Families of rows that turns and mirrors carry onto each other, the same ones carrying the whole set onto itself: the rest of each named row's family, in list order:
4 families of 8 rows:
Q_399: [  7   3  -7  11  12  30 -11 -32  27 -10 -45   2   3  25 -16  58 -16 -36
  20  21   1   8   4   0 -29 -24  18  17 -15  45   7  20 -45  37  16  33
  16 -10]
Q_267: [  1 -29 -14  -3  38 -20  -6 -16 -31 -28   2  14 -48   8   9 -14  -5  -7
  20 -14  30  21  -7 -38  12 -40   2  11  11  19  -4 -18  10  28 -11  -4
 -17  37]
Q_75: [ 14 -32   3   1 -27  42 -29 -42  24  -6 -38 -34 -15   4   5  50 -20   9
  -1   6 -21  -6   2  50 -48 -19 -12  -8 -15   9  29  -5 -39  28  28  -3
  22   7]
Q_540: [ 21 -35  -2  -2 -23  34  11  -6  17  35 -35 -32 -25  19  32  50   9   1
 -29   4  21  25   1 -13 -46 -22 -31   6 -10   0   4  31 -66  -8  13  28
  17   3]
Q_311: [  1 -42 -22  14  17  -5 -11 -61 -22 -58  13   0 -17  15  18  37   5 -40
 -15 -14  20 -20  13   0  48   4 -24  47  -9   7 -40   5   1  30  11  -6
 -12   8]
Q_834: [  2 -29  -7  13  -2 -23  -6 -30 -42 -48 -14  26 -51 -17  27 -14 -13  -1
  14 -20  21   9   8 -41   9 -31   6  -3 -22  19   2 -15   1  19 -22 -20
 -15  25]
Q_483: [ 20 -14 -10  14  15 -46 -21 -22 -36 -43  43  34 -35  -3  17  20  21  -9
 -19 -15  17  11  17 -14   3 -27 -28   4  17 -18   9 -10   6  18  -8   4
   6   0]
Q_562: [ 30 -40  10  24 -27  11  13 -10  30  -2  -4 -25  -8  -4  21  60  26   4
 -20  27  20  34   4  12 -39 -46  -6   9 -17  12  10  35 -50  10  24  36
  18   8]
Q_625: [ 36 -69 -17 -13   7 -18  -3 -20 -48  -1 -39  12 -44   9  47  11   3  15
  14 -26  36   8  21 -37   9 -19 -40   5  31   9 -47 -17 -32  38 -26  -6
   0  -9]
Q_230: [ 28 -38  17  30  -1  23  13 -50  31   6 -58 -26 -11  28  10  56 -24 -56
  35  17  19  20  -3  13 -30   5  19  23  11 -10 -12  10 -24  18  20  -7
  -2 -34]
Q_476: [ 27 -16 -12  17 -25   5  -5 -49 -23 -12  -6   5 -73  -5  41   8   8  -1
 -23 -46 -53   8  23   0  13   7  -6  29  50  10 -11 -20 -21  41  -7   0
  -6   1]
Q_836: [ 50 -25   9  47   5  13   3 -46  27  21 -41 -40   2  25  -8  53 -13 -63
  23   1  20   6  16  27 -28   0  12  34  22  30  -4   5 -29  26  11   3
 -10 -16]
Q_126: [  3 -20 -10  -6  18 -28   8  -3 -51 -13  16  11 -23  -4  24 -17  -8  -9
  -5 -15  33  30   9 -11 -11 -39 -27  20   6   6  16 -13  16  31  18 -30
 -15  18]
Q_481: [ 17 -22  46  31  -7  21  18 -25  22   4 -42 -34 -16 -13  16  46 -16   2
   3  24  -5  40 -22  49 -26 -11  -2  28  11  13  31  -3  -5  32  10  30
  12 -18]
Q_726: [  7 -31 -32   3   1 -15   3 -29 -28 -54  -8  21 -54  29  13  49  13 -32
 -23 -27  20 -24  31 -16   0  30 -15   4  21  -3 -40   0  -4  48  -2 -21
 -15  -9]
Q_110: [ 22 -27  12  -2  -6  -9 -34 -28 -10  28 -21 -31 -14 -13   7   3   1 -28
  19  30  43  20  30  46 -43 -28   8 -15 -23  -4 -25  14  -3   5  35  15
   6  -9]
Q_319: [  4 -45 -23  15 -23  -1 -36 -53 -30   4 -22   8 -66 -35  30   1  -7   5
 -22 -21   6 -13  47   3  21   0 -39  28  23  -3 -12 -25 -20  40 -22 -27
 -16   2]
Q_131: [ 47 -19  46  25 -27  36  13 -35  15   3 -47 -34 -10   1  26  50 -21   2
  -3  12   7  20  -9  27 -12 -16  20  25  -9  13  22 -26 -29  52   2  22
  34  -8]
Q_689: [-25 -37 -45  29   1  -9  -8 -38 -21 -23 -15  10 -42  -3  -4  29  10 -10
 -28 -20   0 -30  -3 -34  23  -7 -40  35 -13  22  -8   7   1  11 -13 -21
 -23  14]
Q_124: [ 32 -29  -4  20 -35  19 -26 -33  20  29 -29 -32  -2  29  34  35   1 -18
   8  30  29  18  18  31 -30 -17 -63  -9  10  26   4  36 -47  15   9  36
  14   3]
Q_457: [ 28 -15  48  13  -4  25  -8 -52   7 -12 -41 -33 -24   2  22  51 -22  16
  -9   8 -23  -9  14  43 -10  -1  25   9  -4  32  22 -17 -40  10 -17  23
  27  -2]
Q_26: [  4 -70  -6 -15 -16 -41  37 -26 -17   2 -26  -8 -34  -2  38  19  15  17
  12 -16  20  -3   8 -47  17 -14 -30   1  32  10 -32   3 -40  34 -11 -11
  29 -12]
Q_700: [-17 -33 -32  15   2   7 -17 -41 -23 -37  -4  27 -38  10  12  41   3 -10
 -16 -17  -9 -18 -21  -4  41  -6 -28  25 -21  -6 -34 -11   9  25  -5 -28
  -4  29]
Q_744: [ 20 -51  17  25 -20  18  12 -21  19 -24 -37 -10   4  -1  50  70   8  -7
 -20  31  28  41  11  37 -32 -29 -18  17 -10  -5  -4  23 -51  -9  25  27
  14  -9]
Q_904: [ 18 -32  -3  -7  -9 -29   6 -49 -20 -18 -29 -10 -66  -7  -6   5  -4 -18
 -28 -39  -1  -5  -8  -6   3 -13 -31   9  74  10 -10 -33 -13  57 -11  -6
 -10   5]
Q_272: [ 30 -32   1  32   0   7 -18 -38  -2   3 -27 -18 -13  20  22  25  16 -22
   0  22  14  30  30  39 -75 -19  24  11  19   6  -3  16  -3 -19  35  28
  -5 -35]
Q_865: [  6 -36 -27  24  -6 -11 -27 -34 -19   5  -1  13 -71  -9  29  18  17  23
 -26 -23 -21  -7  29  19  26   2 -43  17  49  12 -24  -9 -31  33 -24 -11
 -19   8]
Q_280: [ 26 -69 -24  12   0 -12 -10 -32 -44  -9 -19   2 -50 -19  32  10  10  -2
  23 -37  34  18  16 -53  19 -16 -49  22  19  29 -20   7 -26  42 -37  16
  -3 -10]
Q_806: [  4 -56  -6  -4 -17 -18  20 -18 -42 -26 -16   2 -46   3  38  37  24 -22
  -1  -4  37  15  -3 -28  39 -29 -51   6  28  -4   3 -37 -16  45  -7  -5
  38  17]
Q_88: [ 41 -12   4  32  16  27  -8 -33 -10   1 -39 -11  -2  15  -1  73 -16 -80
  36  -4   0  28   4  29  -9 -12  -8  31 -16  36 -10  26 -31  19  10   2
 -10  -8]
Q_394: [ 57 -11   5  23  -3  -4 -36  -6   0   2 -47 -17   8  10  34  16 -24 -34
  37  10  17  17  34  25 -34 -22   3 -17 -24  11  -2 -18 -29  16  29  46
   4 -18]
Q_30: [ 44 -32  -2  25 -29   1 -16 -34  -8  10 -25 -13   8  15  18  36  14 -30
  -2  25  22   9  38  45 -72 -24  16  -2 -15   5 -22  17   0  -2  38  -4
  -1 -10]

The rest of the family of Q_726: Q_399, Q_75, Q_483, Q_124, Q_904, Q_806, Q_394
The rest of the family of Q_689: Q_834, Q_230, Q_481, Q_319, Q_744, Q_272, Q_280

Families of rows that turns and mirrors carry onto each other, the same ones carrying the whole set onto itself: the rest of each named row's family, in list order:
6 families of 3 rows:
Q_115: [  7  28 -18  16  16  12  44 -10]
Q_535: [ 24   8  -2  -5  17  42 -14 -13]
Q_50: [ -5 -21  14 -30  12  35 -17  20]
Q_889: [ 25  11 -10  18  24  19  37 -20]
Q_579: [ 22 -36 -16   8  41  45  40  15]
Q_897: [ 13 -37   0   4  38  41  37  52]
Q_557: [-17 -21 -11 -23   2  36 -19   5]
Q_326: [-19 -36   8 -27  17  11  33  14]
Q_345: [-11 -20 -37  18 -18   2  27  38]
Q_480: [ 33 -12  -7  25  41  44  38  38]
Q_147: [ -7  13  10   0   3  35 -21  53]
Q_471: [-30 -18  -9 -25  10   5  42   6]
Q_873: [ -1  -4 -35  31 -18   3  26  43]
Q_746: [ 19  19  21   2  15  36 -18  39]
Q_79: [ 6 16 26 16 21  9 30 58]
Q_157: [-13  25  12   7  12   4  40  54]
Q_371: [ 16  23 -16  16   7  41 -18  -1]
Q_779: [  1 -11 -45  26 -17   5  29  21]

The rest of the family of Q_115: Q_471, Q_157
The rest of the family of Q_873: Q_345, Q_779
The rest of the family of Q_480: Q_579, Q_897
The rest of the family of Q_746: Q_535, Q_50

Families of rows that turns and mirrors carry onto each other, the same ones carrying the whole set onto itself: the rest of each named row's family, in list order:
5 families of 6 rows:
Q_599: [ -8  34   9  40 -14   1  44   2 -21 -22  -1   4  -5  20  -2  31   3  15
  32  -3  25  19  22 -15  20  32 -57  -2 -10   3 -22 -25 -39  -9  28   2
  17]
Q_607: [ 11  -9  -4 -23   0  35 -18 -19  34 -13 -12 -11  -1  25 -27  25  20 -14
   8 -41  23  38  28  -9 -21  -8  13  -3  22  14  27  -9  59 -35  14 -19
  26]
Q_947: [  4 -13   1  31 -18  26  49 -21   6  -4  -6  28 -15   7   8  50 -12 -21
 -29 -12  46  23  17 -16 -12  21 -57 -12   9 -31  25 -36  -1  14  27   7
  -5]
Q_794: [  9 -27  26  -6 -13  27  -2  20 -20 -24 -22  14   4 -24  17  23 -14 -35
  23   9   2  27  -1  44 -20  42 -62 -35   1 -27   5  -3 -52  27  19   8
  -5]
Q_10: [  3 -14   5 -30  -5  46 -15  -7  12  -4   8 -20   7 -19 -26  42  11 -36
 -35  -5  17  24 -44  14 -28 -11 -14 -13  41  52  20  38  15 -18   0 -33
   0]
Q_918: [-22 -37   4  21 -27  37  10 -44 -33 -31 -10  31 -15  15 -11  25 -40 -10
 -10 -16  41  25  32  14  19  26 -41 -26  10 -41   1 -36 -24  15  17  18
   2]
Q_273: [ 12   5  -5 -47 -10  16 -20 -12  -2 -19 -17 -28  -8 -28  -8  36  19 -41
 -15  -2  15  38  -6  21 -29 -10  14 -16   7  49  29   8  38 -16   4 -33
 -16]
Q_118: [ -9  -4  -8 -37 -12  31   9  -9  -4 -12 -22 -21  -7   6 -23  10  22 -38
  -6 -31  25  45  31 -31   4  -3  19   1   1  59  16 -16  52 -40  -2  -2
  17]
Q_108: [  2  29  -8 -19  -6  21 -18   6  28 -28  -5 -14  -9  19 -36  10  31   0
  49 -24  16  40  19  12  -5 -14  22   3  16  29   1  12  22 -43  26 -26
  33]
Q_395: [-21  -1   6  25 -24  17   5 -24 -48 -36  -6  12 -18   8 -16  21 -26   5
  35   7  34  26  20  36  35  24 -41 -22   5 -18 -22 -15 -58   8  33  14
   6]
Q_317: [-28 -10  -6 -21 -15  35  -2 -22  15  -3  -4 -13  17  12  -8   7  37 -22
 -22 -19   7  43  32  -6   0  -5   0   1  23  55  16 -28  51 -44  -4 -22
  27]
Q_571: [-32   7  16  19 -16   7  25  -5 -22 -13 -26   8 -36 -10 -16   3  -2   8
  31  -5  15  -5  40  15   4  35 -73 -22   0 -27 -15 -16 -53 -12  39   6
  24]
Q_994: [-27 -34   3   9 -27  43  38 -10 -15  -4 -37  14 -20 -13   7  16 -15 -23
   8 -21  28  17  40   3 -11  24 -72 -22  20 -46  24 -37 -15   9  26  18
  -4]
Q_574: [-27  -1  27  12 -14  -5  16  18  -6 -36   1   3   1  11 -26   2 -12   6
  28   0  -1  12  12  19  16  23 -63  11  10 -16 -33 -16 -47 -23  45  40
   3]
Q_305: [ 16  16   5  18  -8  29  27   7 -18 -27   2  14 -14 -14  24  60  -9 -18
  14   9  15  21 -26  15 -24  34 -56 -14  -1 -22   1  29 -42  29  15 -27
 -10]
Q_341: [-21  25   3 -10 -17  28  -2  15   0 -17   9 -28   7   5 -43   7  22  -5
  20  -1  10  31 -19   7  16 -12  -4   1  26  80 -13  24 -15 -47  14 -18
  29]
Q_939: [ 25   8  -5 -45  15  36 -32  -3  22 -13  -6 -19  -9   5 -19  37  34 -21
  25 -14  13  36  -7  25 -32  -6  15 -11  29  14  22  30  36 -21  13 -39
  18]
Q_400: [ -4  -4  -2 -35  -6  41 -18 -14  10  -3  -2  -9  -4 -20   2  24  42 -35
 -32  10   4  39  -8  34 -24 -11   0 -16  31  40  23  25  34 -21   6 -51
  18]
Q_578: [ -4 -28   6   0 -12  39   1 -31 -50 -30 -10  18 -17  -7   4  42 -33 -12
   4   3  33  24  -7  42   6  35 -46 -36  14 -44   0   1 -40  29  14  -6
  -5]
Q_436: [ -5 -44  27   9 -25  25  14  -2   5  -4 -24  37  -8  -4   1  11 -16 -37
 -15  -9  22  28  39  11  -8  27 -60 -34   8 -30  18 -41 -22   9  26  38
   5]
Q_570: [-24 -18   9  -9 -28  36   8 -18  26  -4   6 -13  16  13 -41  13   7 -17
 -34 -23  29  36   7 -21   5 -20 -10   4  35  62  17 -27  31 -43   7  -2
  15]
Q_843: [  4  49 -28 -27 -20  19  23   5  -2 -44  -6 -27 -10  12 -17  13   1  -8
  38 -13  -8  34  -8  39 -21  16   5   5   3  60  -9  15  -8 -45  22  -5
  40]
Q_662: [-11 -12  12  -1 -12  22   8  -9 -19 -19 -29   2 -14 -36  13  33 -14  -7
  26  -1   0  -2   7  42 -30  34 -75 -23   9 -33   6  -4 -46  23  25 -20
 -18]
Q_94: [ -2 -23  21 -21   0  24   0  22 -20 -21  -7   2  -6 -20   6  34  -7 -22
   8   9  -5  18 -36  49 -17  29 -65  -7  28 -38  -7  17 -38  13  31  22
 -17]
Q_487: [ -9  33  -5 -27 -20   7  -9   3  -5 -34  -1 -20 -24  -9 -36   6  18 -24
   8  -7   7  32  16   7  -7  -7  25  -3  -9  65   0  30   2 -47  12 -32
  17]
Q_747: [ -8  -7  31  16 -16  -8   3  12  -6 -21 -17  15  -1   0 -12   0  -3  -8
  27  11   7  21  37  28  13  34 -64 -28  -9  -4 -18 -36 -59  -8  39  27
  14]
Q_62: [  3   6 -25 -29 -21  23  37 -30  16 -12 -12 -16  -4  27 -24  22  -4 -17
 -15 -34  17  30  22   3 -20  13  -2  -2  13  44  13 -42  46 -51  18  18
  42]
Q_773: [-30  25  -5 -17 -23  38  -3  14   2 -19   5 -18   3  -5 -12  -2  43 -23
  17   8  -5  46  13  16   9  -8   9   4  18  61  -7  23   1 -47   7 -41
  39]
Q_525: [-13 -52  28   0 -14  23  23  -5   5  -6  -9  20  -2  11 -12  21 -18 -20
 -28 -20  13  11  19  -2  -8  31 -66  -4  27 -44   6 -33  -3  -6  35  56
  -4]
Q_547: [ 25   5 -33 -49 -11  41  20 -12   6 -14 -10 -15 -17  -8  -3  49   0 -43
 -19 -10   9  39 -28  48 -54   8   1 -17  29  30  28  19  30 -14  15 -11
  17]

The rest of the family of Q_118: Q_273, Q_571, Q_994, Q_662, Q_487
The rest of the family of Q_62: Q_599, Q_947, Q_305, Q_843, Q_547
The rest of the family of Q_607: Q_918, Q_108, Q_395, Q_939, Q_578
The rest of the family of Q_773: Q_794, Q_317, Q_400, Q_436, Q_747

Families of rows that turns and mirrors carry onto each other, the same ones carrying the whole set onto itself: the rest of each named row's family, in list order:
4 families of 8 rows:
Q_913: [ 54 -52  56  -3  79  -9 -13  -6]
Q_584: [ 89  12  61 -37  42  14 -65 -11]
Q_797: [ 61 -48  50 -23   9  11 -41  32]
Q_711: [ 68 -30  39 -17  12   8 -28  36]
Q_438: [ 21 -35  51 -22  49  18 -73  23]
Q_192: [ 52 -41  54  12  87   6 -16  -4]
Q_61: [ 23 -40  53 -27  32  13 -70  12]
Q_508: [ 75  14  53  22  33  17 -26  27]
Q_884: [ 67 -41  61   8  81 -19 -16  -8]
Q_87: [ 16 -32  56 -32  51   3 -59  15]
Q_331: [ 85  -9  57  24  25  14 -30  30]
Q_66: [ 74 -10  64 -33  65 -38 -40  25]
Q_337: [ 26   1  53  20  58  15 -64   8]
Q_815: [ 84  -2  65 -51  49  17 -58 -10]
Q_2: [ 89   0  68 -42  30   3 -64   0]
Q_293: [ 83   5  50  29  45  13 -25  28]
Q_53: [ 74 -33  64  -7  51  29 -25 -38]
Q_185: [ 55 -41  47   6  75  -3 -13 -24]
Q_501: [ 76 -11  58 -10  41  23 -35 -43]
Q_614: [ 53 -17  72 -32  74 -31 -43  26]
Q_750: [ 32   5  50  17  79  20 -50  10]
Q_630: [ 72  -8  59 -37  81 -27 -54  15]
Q_324: [ 84 -23  54   6  42  35 -40 -32]
Q_629: [ 69 -35  46 -28   1   0 -39  16]
Q_77: [ 82  12  63 -52  45  -1 -49  -7]
Q_788: [ 93   4  41  24  33  15 -26  15]
Q_792: [ 71 -47  41 -12  10   8 -33  23]
Q_295: [ 25 -47  37 -20  37   6 -64  23]
Q_999: [ 42   3  59  29  65  19 -65  23]
Q_659: [ 64 -17  52 -35  81 -32 -30  14]
Q_172: [ 65 -26  56  -4  51  38 -36 -41]
Q_514: [ 31  10  66  11  72  18 -64  18]

The rest of the family of Q_77: Q_797, Q_438, Q_331, Q_185, Q_501, Q_999, Q_659
The rest of the family of Q_629: Q_192, Q_87, Q_2, Q_614, Q_750, Q_324, Q_788
The rest of the family of Q_792: Q_913, Q_584, Q_61, Q_66, Q_293, Q_172, Q_514

